(in the rows, 128 means zero)
The same turns and mirrors carry the whole set onto itself and the rows of a family onto each other. Which other rows belong to the same family as each row named below? List them in the order they appear above.
These 16 rows form 4 families of 4 rows each.
q_14: [ 79 117 139 148 105 103 142 106 120]
q_326: [103  95 149 133 109 109 160 113 142]
q_755: [115 154 137 132 140 129 142 117  92]
q_438: [ 96 103 133 165 110 117 142  94 110]
q_795: [ 84 104 126 143 111 118 155 107 128]
q_433: [143 130 165 118 133 110 139 106  97]
q_153: [116 131 128 131 137 154 135 108  99]
q_436: [ 83 108 138 154 103 106 148 108 114]
q_253: [115 143 136 126 142 139 146 115  87]
q_833: [144 131 156 125 151 121 147 113 100]
q_462: [ 93 115 161 133 111 112 155 127 144]
q_194: [128 137 133 136 151 124 141 105  88]
q_601: [151 115 160 123 125 119 134 100 109]
q_716: [115 102 164 146 118 132 163 124 141]
q_359: [ 95 105 163 137 111 119 164 130 134]
q_991: [142 143 164 125 133 107 140 112 101]

Same family as q_991: q_14, q_755, q_462
Same family as q_436: q_433, q_253, q_359

The same turns and mirrors carry the whole set onto itself and the rows of a family onto each other. Which other rows belong to the same family as each row named below? List them in the order they appear above.
These 32 rows form 4 families of 8 rows each.
q_323: [148 126 138  86 117 147 112 118 104 134 128 119 142 164 123 138 122 107
 112 137 123]
q_771: [124 154 108 135 138 148 137 137 133 151 146 161 122 119 110  97 121 165
 137 137 126]
q_979: [145 133 153 108 102 131 124 115 107 123 121 134 151 139 117 152 112 126
 115 128 123]
q_945: [129 144  92 129 140 141 147 141 125 167 146 158 118 122 118  96 119 149
 128 154 134]
q_101: [149 102 132 105 134 128 128 131 107 135 109 146 149 173 127 143 117  93
 121 134 132]
q_335: [142 103 128  97 122 134 129 123 112 129 102 123 133 164 129 146 126 100
 117 145 139]
q_116: [143 118 142 106 109 133 104 116 100 132 111 142 151 150 111 151 110 113
 123 136 117]
q_470: [154 125 133  86 117 141 134 127 110 115 116 118 135 130 139 146 124 111
 110 138 133]
q_933: [125 158 104 137 131 165 133 139 135 153 139 136 116 111 120 103 122 160
 126 129 135]
q_417: [132 127 136 107 111 128 110 125 108 140 105 153 142 124 100 154 109 102
 121 125 117]
q_40: [122 136 102 139 136 131 156 136 123 170 141 160 120 149 112  93 132 141
 134 151 140]
q_878: [141 124 113 111 126 137 102 129 107 132 115 146 136 122 118 155 114  97
 128 117 119]
q_606: [130 131 102 120 144 155 153 133 131 142 139 134 119 157 135  92 138 163
 130 151 149]
q_143: [126 126 102 150 144 142 126 133 139 170 124 152 106 157 101 106 139 139
 141 134 137]
q_164: [150 126  84 112 159 154 129 146 129 151 132 140 114 143 125 100 127 154
 127 162 142]
q_29: [126 134  87 144 136 129 130 142 129 157 134 159 128 125 113  84 139 137
 141 128 140]
q_129: [124 143  93 143 134 128 138 142 131 154 132 155 132 121 114  81 134 146
 134 126 145]
q_535: [125 146  98 131 144 138 156 140 131 150 144 132 112 131 129  93 139 153
 124 147 149]
q_846: [129 128 137 101 103 141 106 118  99 141 114 126 145 126 101 136 127 116
 133 113 119]
q_734: [155 121  98 121 150 167 121 148 124 172 139 151 117 133 123  98 122 145
 129 156 131]
q_282: [133 135 125 135 141 158 159 137 135 159 135 137 127 158 127  93 129 161
 122 143 153]
q_744: [119 134 139 123 112 131 142 123 121 116 108 132 147 148 123 148 123 109
 124 101 137]
q_797: [119 134 152 118  96 128 135 115 116 127 111 147 145 135 115 145 123 105
 121 118 122]
q_613: [143 138  91 127 146 135 149 140 139 150 149 144 133 155 133  88 128 136
 115 152 148]
q_187: [144 123 132  94 116 138 103 123 104 114 114 118 141 131 130 155 121 122
 115 132 126]
q_617: [133 127  81 126 152 136 137 145 127 162 139 146 102 136 121  98 135 140
 137 154 143]
q_479: [146 138  86 121 143 141 136 138 134 151 150 147 131 146 137  85 123 137
 115 153 147]
q_903: [108 136 104 142 141 144 131 135 134 164 133 169 123 151  98  99 125 145
 141 145 133]
q_120: [145 127 144  92 116 147 117 117 109 130 132 111 145 156 122 139 116 114
 106 135 130]
q_916: [139 115 145 107 118 128 116 115 109 116 106 120 141 159 124 152 132 117
 126 128 133]
q_429: [145 131 138  97 121 148 135 131 105 117 126 128 155 126 143 142 106 116
 107 127 133]
q_410: [128 126 147 106 104 134 115 117 104 139 111 124 145 138  96 144 131 117
 130 108 119]

Same family as q_429: q_101, q_933, q_878, q_143, q_734, q_282, q_744
Same family as q_916: q_979, q_945, q_116, q_40, q_535, q_187, q_617
Same family as q_613: q_323, q_29, q_129, q_846, q_479, q_120, q_410

The same turns and mirrors carry the whole set onto itself and the rows of a family onto each other. Which other rows belong to the same family as each row named below? List them in the order they appear above.
These 20 rows form 4 families of 5 rows each.
q_464: [159 129 111 141 134 109 154 142 128 136  88 142 140  94 142 135 125 136
 152 156 133 142]
q_493: [124 152 112 165 147 137 146 122 142 150 114 130 117 131 142 105 160 117
 127 153 123 123]
q_773: [167 134 144 123 108 157 137 112 121 124 123 139 106 148 118 129 132 142
 133 114 139 128]
q_861: [112 118 147 135 130 111 127 107 127 138 131 110 113 120 118 117 133 141
  89 174 124 127]
q_177: [154 137 125 112 115 136 138 107  95 123 128 133 120 129 110  94 148 129
 147 137 143 151]
q_728: [141  99 142 130 146 126 143 122 148 117 100 129  88 131 104 121 124 156
 101 160 134 134]
q_210: [127 127 130 131 123 101 153 145 130 138  99 131 153 106 124 145 101 140
 136 168 122 127]
q_156: [158 127 130 119 134 141 159 139 149 122  87 145 117 120 127 144 100 147
 141 138 130 125]
q_500: [134 141 138  97 100 123 129 105  96 134 131 127 123 118 117 124 119 137
 133 140 139 140]
q_419: [120 128 132 119 107 126 144 131 141 127 151 113 166 142 124 118 137 141
 141 159 108 149]
q_781: [138 102 134 114 128 134 136 134 158 108 149 120 156 133 140 105 141 140
 136 146 113 155]
q_643: [155 110 138 138 131 134 140 133 141 113 143 119 171 125 134  97 134 136
 144 160 109 145]
q_105: [153 131 134 105 107 140 131 111 100 121 130 134 109 125 130 112 146 131
 129 118 146 136]
q_361: [143 121 124 124 137 112 150 156 138 128  91 150 141 107 132 136 104 129
 152 138 133 139]
q_166: [142 110 145 151 150 111 112 107 121 137 120 126 102 111 119 103 125 130
 106 163 137 146]
q_993: [152  96 133 128 123 137 145 133 167 109 134 120 132 148 126 128 146 163
 126 152 116 158]
q_696: [141 133 126 167 124 141 143 132 162 143 119 134 109 162 133 142 155 138
 128 128 126 135]
q_952: [113 159 119 154 112 122 153 126 123 160 115 127 123 135 130 137 155 128
 123 148 128 114]
q_312: [119 141 117 167 133 126 153 144 142 145 112 138 123 150 132 122 163 117
 128 134 130 121]
q_333: [134  98 149 146 146 112 129 121 126 123 110 127 100 115 121 109 136 135
  86 158 137 123]

Same family as q_156: q_773, q_728, q_993, q_696
Same family as q_464: q_493, q_177, q_643, q_166

The same turns and mirrors carry the whole set onto itself and the rows of a family onto each other. Which other rows belong to the same family as each row named below? List them in the order they appear above.
These 30 rows form 5 families of 6 rows each.
q_742: [130 128 131 135 121 111 144 111 101 113 126 105 140 118 138 154 126 118
 151 161 138]
q_604: [143 165 110 143 131 104 124 105 126 154 127 125 118 122 133 127 117 115
 130 104 145]
q_709: [124 128 126 132 116 121 139 107 106 114 125 104 138 121 143 158 122 124
 151 159 138]
q_385: [138 165 111 140 124 106 123 104 130 147 132 130 120 118 124 131 111 117
 129 104 148]
q_957: [127 117 133  97 115 149 134 139 115 135 128 172 115 100 117 125 128 126
 116 129 125]
q_674: [136 122 134 133 126  96 106 142 134 151 101 117 117 149 125 124 129 135
 134 115  95]
q_732: [147 121 133 130 127 105 109 141 131 157 106 118 121 153 121 122 128 144
 135 121  95]
q_465: [125  90 144 155 127 132 129 132 122 112 138 131 134 122 136 113 122 146
 100 105 120]
q_18: [123 109 134  98 111 146 136 137 113 135 129 168 112 107 117 125 128 125
 109 134 125]
q_803: [134 150 124 100 112 129 124 147 126  93 138 120 123 148 134 106 121 123
 115 157 129]
q_311: [142 119 133 132 132  91 107 144 131 147 105 117 126 151 121 129 131 133
 134 115  98]
q_673: [137 120 132 135 132  97 110 144 129 156 103 123 122 151 125 126 125 136
 142 117  98]
q_285: [134 146 118  96 107 132 127 145 126  95 135 114 128 145 139 108 120 125
 114 156 134]
q_602: [141 163 109 146 133 111 119 110 130 149 137 122 121 118 126 132 117 115
 130 100 144]
q_304: [124 127 128 132 114 122 134 108 106 112 125 105 132 114 141 153 123 117
 156 160 146]
q_337: [123 112 136  97 111 152 130 137 110 140 124 165 110 105 121 120 125 117
 117 132 131]
q_663: [125 136 126 132 120 117 135 109 104 110 126 107 134 121 136 154 124 124
 156 164 142]
q_632: [142 160 108 136 132 110 121 102 129 153 135 129 122 116 131 127 118 114
 131 103 145]
q_977: [129 126 123 131 117 120 138 109 110 114 120 107 134 117 140 154 122 115
 153 168 138]
q_950: [139 161 110 142 140 113 125 102 129 153 133 126 122 116 128 132 113 115
 128 103 140]
q_468: [121  94 142 159 139 136 127 126 119 110 129 129 137 119 131 119 120 146
 102 106 118]
q_270: [127  95 148 159 128 138 130 132 117 115 130 136 141 120 129 111 124 145
 103 106 115]
q_463: [137 120 130 131 128  97 101 139 131 158 107 114 124 147 119 125 126 137
 134 112  96]
q_503: [127 112 135  97 111 150 134 138 110 138 129 168 115 106 119 123 124 121
 119 133 114]
q_299: [121  89 143 159 126 132 125 130 122 114 133 134 139 123 141 109 126 146
 104 113 114]
q_536: [127 146 112 102 105 126 120 150 125  95 138 120 128 145 140 107 128 130
 113 154 127]
q_670: [132 117 132  96 113 154 134 138 113 141 129 167 109 110 116 126 130 128
 114 129 120]
q_184: [138 151 118 102 108 128 120 145 123  89 139 124 121 146 138 111 121 126
 111 154 135]
q_690: [135 156 120  99 104 128 121 145 128  94 134 127 127 149 133 110 115 124
 114 154 132]
q_82: [123  90 146 161 126 134 128 124 116 114 131 136 140 128 135 116 124 141
 102 109 120]

Same family as q_632: q_709, q_957, q_674, q_803, q_82
Same family as q_299: q_311, q_304, q_950, q_670, q_690
Same family as q_742: q_385, q_732, q_337, q_468, q_536
Same family as q_602: q_465, q_673, q_977, q_503, q_184

The same turns and mirrors carry the whole set onto itself and the rows of a family onto each other. Which other rows belong to the same family as each row named below? List them in the order they appear above.
These 32 rows form 4 families of 8 rows each.
q_89: [175  98 147 152 114 134 133 117 160 168 106 127  89 117 121 113 127 119
 122 132 125]
q_688: [109 104 127 132 108 120 124 117 122 154  93 135 106  75 121 132 157 145
 116 129 104]
q_746: [171  91 154 140 108 137 135 131 142 162  96 122  87 105 126 106 130 122
 129 140 119]
q_684: [110 116  99 134  93  99 114 142 152 120 102 150 148 125 115 140 158 135
 118 131 104]
q_380: [145 108 126 118  97  98 127 136 154 130 118 151  89 115 109 103 155 120
 124  88 125]
q_574: [149 117 119 131 116 133 148 163 160 128 115 142 116 103 118 109 119 151
 113 123  94]
q_964: [173 116 124 139  94 110 121 128 181 105  91 134 126 151 113 124 130 126
 119 133 118]
q_390: [110 100 122 141 115 124 128 119 131 155  97 147  99  75 125 117 144 156
 125 136 109]
q_687: [135 101 139 145  91 102  95  98 141 143  84 140 109 127 129 139 167 103
 134 141 134]
q_891: [145 100 132 163 128 127 119 129 164 140  88 135 126 122 128 130 129 135
 126 185 114]
q_482: [146 118 132 120  73 102 125 146 151 134 111 150  85 117 109 116 158 119
 121  95 124]
q_400: [111 124 101 141 100  95 109 132 164 110 103 157 137 123 118 141 155 134
 121 125 113]
q_64: [174 102 157 145 114 136 128 119 149 150  98 133  79 106 131 109 127 120
 129 132 123]
q_915: [138 100 126 157 133 133 120 115 152 138  87 130 142 113 135 131 126 136
 127 170 103]
q_332: [145 102 134 152  94 102 101 108 130 147  83 123  96 118 137 130 173 117
 130 141 139]
q_93: [168 100 157 138 111 129 143 128 164 159 100 123  85 110 124  99 136 127
 124 124 114]
q_301: [151 113 134 127  81 102 112 137 150 145 111 148  96 108 105 114 160 113
 125  86 120]
q_605: [137 105 129 164 112 136 116 127 154 141  78 127 137 113 132 143 131 139
 126 176 106]
q_819: [116 106 121 133 108 137 121 121 119 156 102 147 104  75 117 120 160 138
 122 130 111]
q_26: [141 111 118 121 115 125 146 168 171 136 108 156 113  97 117 109 125 143
 115 125  93]
q_314: [139 117 132 152  94  92  95 103 143 141  81 121 101 124 124 130 167  98
 126 135 125]
q_186: [137 112 117 120  79 104 124 135 146 132 107 140  99 102 112 117 156 124
 125  79 121]
q_404: [166 113 137 146  99  99 122 141 183 115  97 135 124 157 128 125 124 116
 125 134 116]
q_377: [134 102 121 153 126 133 130 124 155 126  86 131 129 121 138 132 125 144
 125 180 110]
q_487: [174 110 127 146  98 114 119 144 183 117 104 142 119 154 122 115 127 112
 132 136 127]
q_879: [109  99 131 141 113 123 121 135 125 167 105 142  99  76 129 122 157 132
 131 131 114]
q_428: [109 116 105 128  92  98 110 145 147 103  90 151 138 110 123 132 161 140
 128 133 108]
q_461: [144 104 136 159  92 108  98  96 135 134  89 124 111 131 126 136 160 113
 135 140 138]
q_297: [146  97 122 129 111 140 146 160 164 133 114 157 125 104 117 116 118 158
 123 128 106]
q_94: [138 110 117 131 114 129 142 156 181 126 111 152 127 105 103 116 115 144
 122 123  95]
q_567: [116 111  95 145  97 102 100 135 146 112  93 152 141 116 115 147 150 134
 128 139 121]
q_999: [174 111 129 140  92 107 117 144 181 115  96 127 124 149 113 128 145 103
 126 128 128]

Same family as q_93: q_390, q_891, q_332, q_186, q_94, q_567, q_999
Same family as q_404: q_684, q_574, q_687, q_482, q_64, q_915, q_819
Same family as q_314: q_89, q_380, q_964, q_605, q_879, q_428, q_297

The same turns and mirrors carry the whole set onto itself and the rows of a family onto each other. Which other rows belong to the same family as each row named below? List them in the order they appear above.
These 32 rows form 4 families of 8 rows each.
q_198: [118  95  97 108 127 112 153 131 124 119 137 138 152 124 122 121 137 132
 109 134 142 110 127 152 118 111 119 118 124 127 136 130]
q_694: [128 156 119 128 160 140 102 120 129 146 127 128 142 115 133  91 136  90
 152 163 115 119 116 126 132 120 129 146 141 137 140 139]
q_758: [137 154 123 100 126 116 140 130 114 107 126 117 127  90 160 130 121 128
 112 123 129 152 136 125 150 140 108 132 131 130 114 135]
q_538: [150 177 143 144 126 128 103 123 123 118 126 126 117 136 112 122 138  97
 149 153 125 143 147  98 148 124 130 137 130 141 143 137]
q_641: [131 153 107  96 120 115 137 130 117 118 137 125 128  81 145 122 117 114
 116 126 125 150 135 123 143 131 100 132 115 134 116 142]
q_939: [134 119 151 171 141 135  91 142 129 141 120 138 135 144 124 124 135 131
 121 133 127 108 116 138 103 106 134 139 149 128 159 120]
q_759: [142 109 156 156 139 128  86 150 139 130 139 136 133 143 120 125 143 129
 125 128 127 112 119 135 112 104 134 137 155 135 163 129]
q_635: [125 159 126 127 165 141 106 111 123 135 114 126 144 118 153  90 138 108
 142 159 118 117 113 130 133 126 133 147 152 136 131 131]
q_73: [157 170 154 143 135 129 109 118 125 120 118 124 114 144 125 134 142 110
 151 149 129 142 150 104 151 136 139 143 144 136 141 126]
q_558: [134 147 123 115 144 111 132 126 151 151 137 137 106  87 142 146 127 149
 158 129 127 112 138 131 129 138 119 140 133 123 118 109]
q_77: [132 153 133 118 143 106 130 134 136 151 137 133 104  97 134 145 128 140
 165 117 129 111 133 130 137 144 105 128 127 119 124 101]
q_646: [137 119 143 161 133 128  89 145 130 137 131 140 126 141 109 123 137 118
 129 129 118 110 109 133  89 101 137 137 142 137 154 123]
q_483: [143 118 146 153 137 121  95 145 127 138 141 142 141 132 108 122 147 119
 126 124 128 108 113 140 102  98 137 138 148 126 166 122]
q_350: [110 102 101 110 124 112 142 142 124 129 132 125 150 119 119 126 129 138
 107 137 126 110 119 152 110 115 119 103 121 128 127 127]
q_845: [128 153 120 102 126 128 151 125 103 112 123 121 119  97 162 128 113 118
 125 118 129 147 127 132 143 134  95 142 126 133 116 134]
q_277: [142 102 128 166 138 144 106 112 121  94 112 126 147 131 131 127 154 104
 116 123 132 136 117 125 139  89 131 132 124 142 130 138]
q_984: [141 178 159 134 132 135 116 122 111 119 121 119 114 151 127 131 138 110
 152 141 123 142 141  99 150 126 125 139 131 140 138 120]
q_309: [139 117 137 112 121 109 116 124 127 117 124 127 109 129 107 148 122 158
 106 109 166 123 129 115 120 102 127 121 116 121 114 144]
q_661: [147 107 134 171 138 149 108 120 115 103 103 125 145 149 132 123 144 106
 109 128 136 145 119 122 141 107 131 135 118 132 135 126]
q_155: [118  91 105 109 128 116 142 124 135 135 132 133 150 129 124 128 138 140
 109 127 137 107 137 159 122 119 119 111 132 132 122 135]
q_566: [136 114 139 123 124 113 124 132 129 125 117 141 109 134 117 155 112 156
 107 110 159 121 140 120 116 109 124 123 109 111 108 128]
q_704: [147 106 123 164 128 146 118 125 114  93 119 129 142 136 117 110 153 106
 120 119 139 145 117 118 140  88 135 138 119 140 130 133]
q_961: [150 102 120 166 132 141 111 133 115  96 110 118 144 139 116 117 145  93
 119 132 130 146 110 125 138 107 132 125 116 136 136 132]
q_222: [124 150 120 120 133 103 131 136 145 146 141 125 105  87 137 143 117 139
 165 129 128 112 124 123 135 140 113 124 123 117 136 107]
q_884: [128 152 117 105 118 120 143 129 117 114 130 125 122  95 162 127 104 106
 127 110 121 150 136 123 136 135 107 135 122 130 110 136]
q_816: [146 111 127 115 116 113 127 137 130 118 123 136 103 132 101 151 112 135
 119 110 154 128 131 118 111 104 131 121 104 118 105 137]
q_683: [131 156 121 123 153 151 111 124 133 139 119 121 139 128 141  85 125  92
 155 156 119 117 109 132 141 131 131 143 139 124 135 130]
q_854: [133 150 116 114 132 106 127 138 146 155 147 134 104  81 121 142 122 138
 159 128 130 119 141 125 132 132 112 131 124 125 124 122]
q_598: [140 186 150 141 115 131 108 114 120 123 118 117 119 142 119 131 132 102
 152 143 119 133 139 102 141 124 135 133 131 134 144 126]
q_701: [137 116 137 116 123 103 123 135 120 124 134 136 113 129  98 143 123 145
 119 100 161 126 136 111 113  94 134 120 116 118 111 136]
q_892: [110  97 108 115 133 119 148 135 124 133 122 126 152 127 138 133 124 146
  99 134 139 116 130 153 120 120 117 111 122 120 125 126]
q_207: [128 160 130 125 166 144 117 121 120 136 113 131 138 125 147  97 132  95
 157 156 123 105 113 141 137 126 119 146 146 124 135 128]

Same family as q_155: q_759, q_277, q_309, q_222, q_884, q_683, q_598
Same family as q_694: q_538, q_641, q_939, q_661, q_566, q_854, q_892

